M: rows in a few groups, each row roughly a mix of its group's directions
M (98 x 10)
[[-1.04  0.08  1.31 -0.24 -1.70 -4.81  3.81 -0.28  2.47 -2.01]
 [-3.34 -1.45  4.21  0.56 -2.06  2.17  0.57  1.68  3.18  0.28]
 [ 2.35  0.22  0.04 -3.54  2.12  0.44 -3.20 -3.35  2.94 -0.82]
 [-0.03 -0.09 -5.31 -0.11  0.50  1.05 -0.23  0.54 -4.85  0.30]
 [-0.18  3.55 -3.93  2.06  0.20 -0.70  3.07  1.17  2.90  1.26]
 [-3.29  2.84 -2.15  2.08  1.29 -0.08  1.98 -4.28 -1.32  0.33]
 [ 0.19 -0.87  2.15 -1.97  2.56 -1.38  2.13 -4.29  1.15  3.40]
 [-1.24  1.39 -2.22  1.20  3.11 -0.34  3.61  2.07  0.28  4.07]
 [ 1.52 -2.11 -0.78  2.06 -4.26 -3.39  1.60  0.84  0.64  2.93]
 [ 2.95  1.18  4.07 -1.42  4.14  1.94 -1.56 -1.04  0.19 -0.70]
 [-4.55  1.63 -1.68 -3.51  0.98 -2.02 -2.07 -0.91  0.57 -2.15]
 [-1.89 -1.33  1.89  3.43  0.28  4.56 -2.85 -0.33  0.16  1.96]
 [-4.80  0.17 -1.49  2.85  0.48 -3.50 -0.62  0.98 -1.63  1.92]
 [-3.90 -1.71 -1.59 -0.49  0.03 -0.86  3.25  3.85 -1.45  2.12]
 [ 1.01  0.19 -4.03  3.25 -4.61 -1.34 -0.70  1.39 -0.34 -0.42]
 [ 0.34  0.55 -0.45  0.09 -1.45  1.27  3.82 -1.05  3.89 -4.29]
 [ 2.40  3.10  3.44  0.43 -0.61 -1.83 -0.49 -3.41  1.14  3.05]
 [ 0.13  2.05 -1.19  2.31 -3.71 -0.74  3.28  0.32  1.08  4.04]
 [ 0.65 -2.08 -0.66 -3.22 -2.98  2.96 -4.14  0.00 -0.26 -1.78]
 [-2.30  1.33  1.43 -2.29  0.09  3.76 -1.03 -0.26 -2.05  4.44]
 [-1.42  1.07 -3.88 -1.44  0.42  1.84 -3.04  3.04  0.14 -3.36]
 [-2.91 -1.16 -0.58 -0.37 -2.15 -2.12  1.49  0.35 -4.72  3.09]
 [-2.47  4.14  1.55  1.19  0.95 -1.05  3.52 -1.23  1.41  2.94]
 [-1.09  0.90  2.14 -5.28 -0.23 -1.02 -1.88 -3.71  0.49 -0.74]
 [ 4.04 -0.27 -0.43 -2.03  3.39  3.92 -0.98  0.04 -2.25 -0.08]
 [ 1.43  3.32 -1.77  3.49 -0.23 -3.07 -3.39 -0.03 -1.15  1.72]
 [-4.13 -1.52  0.34 -2.38  1.88 -3.79 -1.44  0.20  0.44 -2.88]
 [ 0.41 -3.18  1.39 -3.78  0.71 -0.74  1.72 -3.53  1.43  2.93]
 [ 0.97  1.56  3.56  0.43  0.31 -2.87  2.84  3.93  1.35 -1.93]
 [ 1.01  1.49  0.71  3.34  0.89 -1.03  4.89 -1.19  1.64 -2.99]
 [-3.97 -1.14 -2.54 -2.21  0.58 -4.15 -1.26 -1.81 -1.66 -0.13]
 [ 2.10  2.46 -0.86  2.75 -3.70 -2.62 -0.03  0.77 -3.71 -0.08]
 [ 0.80 -2.59  3.33  1.86  4.35 -1.90 -1.34 -1.87 -0.14 -1.97]
 [-2.30  2.85  1.96  0.60 -0.51 -4.97  1.40 -0.57  0.21  2.95]
 [ 1.52  3.12 -0.39  0.86 -5.39  0.24 -2.11 -0.62 -2.49 -0.73]
 [-3.93  0.27 -1.30 -0.09 -0.18 -2.80  2.33 -4.11  1.44  2.04]
 [-3.21 -1.49  2.65 -1.92 -0.18 -2.83  0.05  0.76 -4.62  0.64]
 [-0.54  1.79  2.21  1.19  4.03 -2.51 -3.55 -1.09  2.04 -1.82]
 [ 3.72  4.26  0.37  3.32  2.21 -1.30 -1.11 -0.96  0.15  1.30]
 [-0.41  3.37 -1.50  2.67  3.34 -0.44  0.17  4.26 -1.67  0.62]
 [ 1.21 -2.99  1.18  4.60  0.44  3.98 -1.15  0.40 -0.12  1.75]
 [ 0.94 -2.67 -3.95  0.47  1.59 -2.99  1.76  3.83 -0.18  0.68]
 [-4.71  2.15  0.82 -2.32 -3.71  1.05  0.50 -0.46  0.09  2.34]
 [-1.85 -3.93  1.68 -2.92 -2.23  1.54  1.98  2.02 -2.78 -0.54]
 [-0.82  0.01  3.99 -0.07  1.67 -2.36  0.10  5.04  1.53  0.94]
 [ 3.99  1.51 -0.86 -0.75 -2.45  3.95  2.65  1.01 -1.82  1.10]
 [ 1.08  3.29  0.21  2.51  0.56  2.46 -2.79  1.83 -1.39 -3.97]
 [ 1.53 -2.71 -1.50  0.70 -0.23 -2.55  0.45 -2.17 -4.57  2.98]
 [ 3.81 -2.38 -0.86 -1.75 -1.40  0.63 -2.39  4.60  0.50 -0.39]
 [-0.98  0.08  3.89 -2.03 -0.79  3.29 -3.23 -3.24  0.15 -1.00]
 [ 0.49 -3.82  2.55  0.74 -4.36  0.05  2.94 -0.31 -1.48  1.35]
 [ 1.97  1.00  1.33  4.80 -4.19 -0.66  0.27 -2.13 -0.86 -0.78]
 [-1.60  0.80 -1.93 -0.72 -0.71 -1.54  5.81  2.18  1.70  1.38]
 [ 2.35 -2.92  2.48  0.24 -0.52  1.81 -2.06 -1.50 -2.26 -4.26]
 [-1.31  0.28  2.30  0.08 -0.42  3.05  0.81  3.49  4.04 -2.81]
 [ 1.11  2.12 -2.94  0.58 -0.97  5.40  0.95 -0.37  2.21 -1.70]
 [-0.41 -0.05  1.81 -1.57  4.99 -0.46  2.80 -0.53 -0.69  3.74]
 [-2.17  2.61  2.51 -2.71 -3.23  2.31 -2.07 -2.58  1.13  0.73]
 [-1.59 -0.93 -0.18 -4.02  1.50 -1.50 -2.40 -2.19 -4.26 -0.91]
 [-0.40  3.20 -2.05  0.35  0.07  1.81 -3.07 -3.74 -1.74  3.03]
 [ 1.44 -4.38 -0.43 -1.34 -1.41 -1.02  2.14  1.31  0.45 -4.57]
 [ 2.14  3.73  1.33  0.52  1.26  5.00 -1.33  1.69 -0.20 -1.35]
 [ 0.52  0.28  3.09  0.83  3.20  2.54  2.19  2.82 -3.61  0.72]
 [ 1.19 -2.00 -1.15  1.33 -1.25  5.01  1.73  3.26 -2.20 -0.08]
 [-0.57 -0.13  0.88 -2.82 -0.66  0.91 -2.81 -4.28  2.80 -3.04]
 [-1.13 -2.60 -3.95  3.31  2.35  0.90 -2.79 -0.76 -1.97  0.58]
 [ 3.09 -2.91 -0.37  2.04  0.91 -0.48 -1.85 -4.47 -0.40  2.59]
 [-0.60  1.46 -4.59 -0.49 -0.74  1.16  2.79  3.21  0.23  3.12]
 [ 2.73 -3.40  0.64  3.69 -1.56  2.19  2.57  1.80 -0.22  1.87]
 [-0.74 -0.55 -4.49 -0.75  0.55 -3.00  1.22  3.48  1.78  2.44]
 [-1.90 -0.52 -0.74  1.51  4.08 -0.87 -4.77 -2.01  0.88 -1.40]
 [ 0.62  1.63 -3.29  1.68  0.97  1.61  3.62  0.30  4.10 -1.84]
 [-1.83 -0.26  1.44  0.85  3.35 -5.15  1.90  0.16  1.31  2.05]
 [ 0.53 -0.55 -4.38 -1.46  2.67  2.44  0.97  2.61 -3.02  1.35]
 [ 1.18  0.78  1.12  2.45 -0.96 -1.25  2.90  1.15 -5.52  1.28]
 [ 1.84 -1.76 -3.97  1.57  1.65 -1.02  2.64  2.02  2.63 -2.67]
 [-1.62 -0.67  0.11  4.52 -0.10  3.48 -0.87  1.45  3.85  0.55]
 [ 1.97 -1.67 -0.61  0.67  0.54 -1.12 -4.78 -1.35  2.34 -3.80]
 [ 1.26  2.00 -2.55  2.40 -0.39  1.47  2.94  4.86 -0.04 -1.07]
 [-4.55 -2.38  3.07 -0.13 -2.58 -1.05  3.16  0.12 -0.03  0.36]
 [ 1.66  1.87 -2.44 -2.79  4.88  0.42 -2.71 -0.03  1.51  0.17]
 [ 2.91  0.41 -3.68  0.12 -1.04 -2.55 -3.04  2.86  2.46  0.55]
 [-3.36  0.29 -1.95 -1.67 -0.07 -5.68  0.43 -0.71 -1.59  0.40]
 [-3.06  1.31  1.17  3.18 -0.03 -0.64  3.96 -2.83 -2.15  1.52]
 [ 0.49  1.36  0.76 -4.53 -2.23 -2.84  1.26 -3.25  2.27  0.33]
 [ 0.75 -1.87  4.91  1.55  1.26 -1.89  0.86 -1.54 -3.51 -1.56]
 [ 0.44  0.99  2.64  4.33 -3.52 -1.70 -0.47  3.06  0.09 -1.39]
 [ 1.70  4.38 -2.84 -0.03 -1.12  4.34  0.05  0.17 -1.40  1.17]
 [-0.16  1.64 -2.62  2.35 -1.49 -4.41  0.07 -2.54  2.40  2.14]
 [ 1.34 -1.67  5.80  0.06 -1.28  1.26  1.30 -3.20 -0.48 -0.29]
 [ 2.55 -2.42  0.54  2.42  0.75 -0.12  3.43  1.31 -4.06 -2.14]
 [ 1.00  3.90  0.67  1.21 -4.77 -0.24 -2.22 -2.20 -0.26 -1.68]
 [-3.95  2.64  0.10  2.45  2.89 -1.47  2.83  1.37 -1.40  1.63]
 [ 1.96 -0.19  1.94  0.25 -3.84  2.02 -0.36 -0.56 -4.72 -2.09]
 [-2.40  1.10 -3.62  3.55  2.67  0.00 -2.17  1.74 -2.46 -0.03]
 [-0.57  2.36 -2.09  1.05 -1.79  3.31 -1.73 -3.36  1.59  3.35]
 [ 3.15 -1.90  3.20  2.06 -1.62 -0.45  2.98 -1.24 -1.80  3.01]
 [-0.23 -4.12  3.56 -1.47 -1.00  0.21  3.40  1.32 -1.26  2.40]]

one row of each group, then the others: which group is each in?
[-0.45 -0.57 -2.21  0.42 -3.79 -2.12  2.74 -2.07  2.38  3.43]
<121>
[-3.84  0.02 -3.06  0.27  1.07 -1.56  2.38  3.87 -0.99  2.05]
<104>
[-0.17  0.17 -4.22  0.83  3.41 -0.92 -0.38  1.28  4.48  0.88]
<115>

[ 1.44 -2.26  4.60 -3.17  3.04  0.89  1.18  0.59  0.03  1.85]
<104>
[ 0.23  0.46 -2.60 -2.15 -0.94 -3.59  1.11 -1.76 -4.45  1.99]
<121>
[-0.64  1.29  1.83  2.75 -1.50 -4.12  1.15 -3.43  2.21  1.85]
<104>
[-1.53  3.45 -0.51 -2.23 -4.87  2.32 -0.05 -0.02 -0.56  2.17]
<115>
[-0.48  0.00 -1.05 -1.14 -4.07 -4.59  1.81  2.44 -1.69  1.15]
<115>
[ 1.45 -2.93  0.90  0.40 -1.03 -0.23  4.14 -1.59 -2.18  4.05]
<104>
[-0.61  2.42 -0.20  2.33  3.41  1.90  2.77 -1.84 -3.76  1.21]
<104>
[-1.88  0.85 -5.93 -1.10  1.28 -1.67 -0.77  2.43  1.03  1.01]
<104>
[-5.63  1.61 -1.52 -1.26  1.89 -1.16 -0.55  2.46  1.54 -1.36]
<104>
